sovu: [116  99 140 143 156  99]
Fur: [103 120 134  94 115 120]
num: [ 99 120  86 102 124 120]
Nanog: [140 120  95  78 132 120]
vamuv: [163 224 161 102 115 224]
firab: [145 144 127  78 128 109]
gak: [134 130 140 151 119 130]
where: [94] -> Fur, 4
where: [119] -> gak, 5
where: [145] -> firab, 1
where: [163] -> vamuv, 1

kizo: [106 152  77 113 174 123 151  77 127 139 101 166 156 136 134  75 119  58
 120 116 105  78 170 115 131 185 154  77  85 129 176 128 138 201 114  35
 161 167  62 114 160  90 148 152 146  86  83  98 116 162 129  90  89 114
 112 119 113  93  88 115 108  85  96 138]
nase: [106 152  77 113 174 123 151  77 127  88 101 166 156 136 134  75 119  58
 120 116 105  78 170 115 131 185 154  77  85 129 176 163 138 201 114  35
 161 167  62 114 130 111 172 127 112 153 137  53 146 164 104 108 141 135
  74  96 132 109 169 136 137 115 134 138]
rufa: [107  97  92 118 113  54 136  91 135 132 115 138 147  83 145 144 127 102
 134 122 118 153  88 168 142 112 117 111 152 123 127 167 131 120 117 105
 175 105 132 133 142 128 109  70  97 108 118 145 116 119  91 154 110 128
 113 115 156 130 138 113 136 145 139 123]
where: [148] -> kizo, 43
[106 152  77 113 174 123 151  77 127  88 101 166 156 136 134  75 119  58
 120 116 105  78 170 115 131 185 154  77  85 129 176 163 138 201 114  35
 161 167  62 114 130 111 172 127 112 153 137  53 146 164 104 108 141 135
  74  96 132 109 169 136 137 115 134 138] -> nase
where: [122] -> rufa, 20
where: [93] -> kizo, 58
where: [89] -> kizo, 53
[107  97  92 118 113  54 136  91 135 132 115 138 147  83 145 144 127 102
 134 122 118 153  88 168 142 112 117 111 152 123 127 167 131 120 117 105
 175 105 132 133 142 128 109  70  97 108 118 145 116 119  91 154 110 128
 113 115 156 130 138 113 136 145 139 123] -> rufa

Busu: [135 124 140 189 136 112 156 204 106  71 107]
nasig: [135 161 140 100 136 112 156 148 190  71 107]
mipiz: [135  99 140 189 136 112 156 204 192  71 107]
rasev: [135 124 140 127 136 112 156 234 192  71 180]
Lifum: [135  76 140 127  91 112 178 204 192 113 107]
where: [100] -> nasig, 4
[135 161 140 100 136 112 156 148 190  71 107] -> nasig
where: [106] -> Busu, 9
where: [99] -> mipiz, 2
[135  99 140 189 136 112 156 204 192  71 107] -> mipiz

Vuk: [ 96 149 177 166 107  55 213 146 144 167 170 136 110 112 129 133 160 151
 193 122 123  80 123 121  83 121 168 133 149 124 154 163 155 164 172 142
 126 120 181  83 125 150  86 110 131 147 139 115 127 116  93 175 170]
fako: [185 159  68 153  95 109 164 102 104 111 179  96 153 108 230 120 118 114
 150  84 116  95 131 153 172 122 115 148 140 103 126  89 104 173 136 116
 143 124 126 109 116 185 167 124 126 156 150 168 182 109 179 160 146]
Fas: [117 106 142 155 107 127 100 126 140  51 118 129  88 127 220 110 134 112
 246 114  81 116 153 138 185  65 149  89 124 119  60 123  86 105 108 149
 144 133 132 132 151 149  90 126 145 124 107 162 122 123 114 121 104]
besu: [ 95 146 186 169 159 121 132 186 128 111 175 135 141 134 172 170  67 164
 155  70 128  33 143 150 117 117 135 124 157 119 127 103 102 184 117 193
 105 141 118  71 120 143 115  88 165 165 108 135 106 164 134 132 176]
patid: [175 153  90 129  81  99 189 108 126 141 172  86 142 114 206 113 169 149
 115  82 121 114 110 151 131 121 121 148 164 130 147 135 109 137 127  76
 172 132 143  99 107 171 172 133 131 155 170 162 156  84 198 194 111]
[ 96 149 177 166 107  55 213 146 144 167 170 136 110 112 129 133 160 151
 193 122 123  80 123 121  83 121 168 133 149 124 154 163 155 164 172 142
 126 120 181  83 125 150  86 110 131 147 139 115 127 116  93 175 170] -> Vuk
where: [246] -> Fas, 19
where: [68] -> fako, 3
[ 95 146 186 169 159 121 132 186 128 111 175 135 141 134 172 170  67 164
 155  70 128  33 143 150 117 117 135 124 157 119 127 103 102 184 117 193
 105 141 118  71 120 143 115  88 165 165 108 135 106 164 134 132 176] -> besu

Bes: [132 128 135 138 134 135 131 139]
mam: [138 157 153 141 156 170 115 194]
dip: [132 124 128 131 157 131 132 125]
ribez: [133 187 179 188 214 249  67 244]
where: [156] -> mam, 5
where: [134] -> Bes, 5
where: [214] -> ribez, 5
where: [115] -> mam, 7

